In the data rows, the value 128 means zero.
Some points, one per row:
[113 128 135  91 106 150  76  98 113 135 106 158]
[165  98 128 128 150 128 128 165 143 135  91  76]
[ 84 158 113 150 128 143 150 165 165 150  76 143]
[106 143 135 113  91 158  84 143 128 158 106 165]
[143 121 121  98 158 113 150  84 172  84 180 150]
[180  84 165 121 150  91  84  76  98  76 172 106]
[165  91 106 113 113 128 150  91 128  76 172 128]
[172 158  76 150 165  76 172 121  76 150 143  98]
[143 113 121 106 165 113 135  84 143  84 180 135]
[ 76 150  98 158  84 172 143 172 143 180  76 128]
[180  91 172  76  91 150  98 121  91  84 106 135]
[113 113 150 128 143 158 121 158 158 128  84 106]
[113 106 121  91 106 143 106  76 106  91 165 150]
[158  98 158 135 121 113  98 106 143  91 158 135]
[ 91 150 113 121 106 158  91 121 128 158  84 165]
[106 135 106 158  98 121 150 143 106 135 150 180]
[128 165  76 180 158  84 172 158  84 158 121 150]
[150 113 158 106 106  98  84 106 113 106 128 172]
[143 172  84 172 180  91 180 180  98 165  91  84]
[158 106 180  76  91 106  76  98 135  98 135 172]
[106 158  84 180 150 113 180 165 158 158 128 150]
[128 128  98 180 150 113 165 135 158 128 158 135]
[135 158  76 150  76 128 172 150  76 158 180 180]
[ 84 165 106 135  98 143 128 113 165 165  91 180]
[143 106 135 121  76 150 113 150  76 165 165 150]
Here are 12 more points, each followed by its number:
[135 180  76 158 165  84 172 150  84 158 121 135] 0
[143 106 172 143 113 121 106 172  84 106 135 158] 1
[158 106 113 172 158  98 165 128 158  98 172 128] 2
[128 106 172  76  84 150  84 106 143 113 113 165] 3
[121 150 180  84 143 113  91 121  98 121  91 121] 4
[ 76 172  98 172  76 172 143 180 165 180  76 143] 5
[150 180  84 172 180  76 180 165  91 143 143  91] 6
[180  76 172  76 113 158  91  84 150  76 165 113] 7
[106  98 150 143 143 165 121 128 180 143 106  98] 8
[135  98 180  91  76 128  76 135  76 106 150 150] 9
[143  91 143 135 128 165 128 172 165 150  98  76] 10
[ 98 128 128 106  91 172 150 106 135 150 150 121] 11
Which three of these numbered points are nearest to each point below, ignoring the 2 directions in which the first points spread most? Their numbers follow each, nearest first.
[180  84 172 135 172  91  98  76  84  76 180 106] > 6 3 0
[128 172  98 150 180  76 172 165  76 128 106  76] > 4 6 0
[135 143 165 113 165 121 135 150 121 113 113 113] > 4 6 3
[172 121 106 128 172  91 158 113  84  91 172  84] > 6 3 0
[165  76 158  84 113 165  98  98 158  84 165  98] > 7 5 8
[172  91 128 165 150  98 150 113 172  91 180 128] > 2 5 3
[172 150 135 158 180  76 165 158  98  91  98  84] > 4 6 3
[128 106 121 135 172 128 128  84 135  84 172 121] > 2 5 3
[ 84 128 113 128  91 172 143 106 143 172 158 121] > 11 5 7
[128 121 180  84 128 113  76  91 128  98 113 128] > 4 6 3
Now 12 new points, numbered from 0 again:
[121  84 143 121 143 165 121 113 180 135 143  84] 0
[135 165 106 128 135  84 165 113  91 106 158 165] 1
[ 91 113  91 172  98 172 135 172  76 172 143 113] 2
[135 106 150 128 143 150 128 158 143 128  84  91] 3
[172  91 150 113 135 143 121 135 113 106 113 113] 4
[143  98 158  91  84 165  98 143 106 121  98  91] 5
[121  91 165 121 150 143  76 106  91  91 150  91] 6
[150  91 165  76  91 150  91 121 113  98  98  91] 7
[113 113 128 143 135 158 135 165 180 150  98  98] 8
[106  76 150 106 128 180 106 128 180 135 135  91] 9
[165  98 180  84  84  91  76 150  76  98 150 158] 10
[ 98 150 150  98 121 135  76  76 172 121 113 165] 11
The same question for these:
[158  91 121 135 158 106 106  84  98  76 165  98] > 6 4 7
[ 76 172 106 180  91 165 135 180 180 180  76 121] > 8 0 3
[150 143 180  84 128  98 113 128 150 113 106 121] > 3 7 4
[165  76 143 106 128 143 113 121 158  91 143  76] > 8 3 9
[113  84 143 113 121 180 113 143 172 143 128  91] > 9 0 8
[180  84 150 113 135 158 121 150 150 135 113  76] > 3 8 4
[180  76 165  98 143 150 106 128 150 113 135  76] > 3 8 4
[135 128  76 135  98 180 180 121  76 165 180 180] > 2 1 4
[113 158  76 165 143 106 172 143  84 150 143 172] > 1 10 11
[150 135 172 106 135 128 150 165 150 128  91 128] > 3 4 8
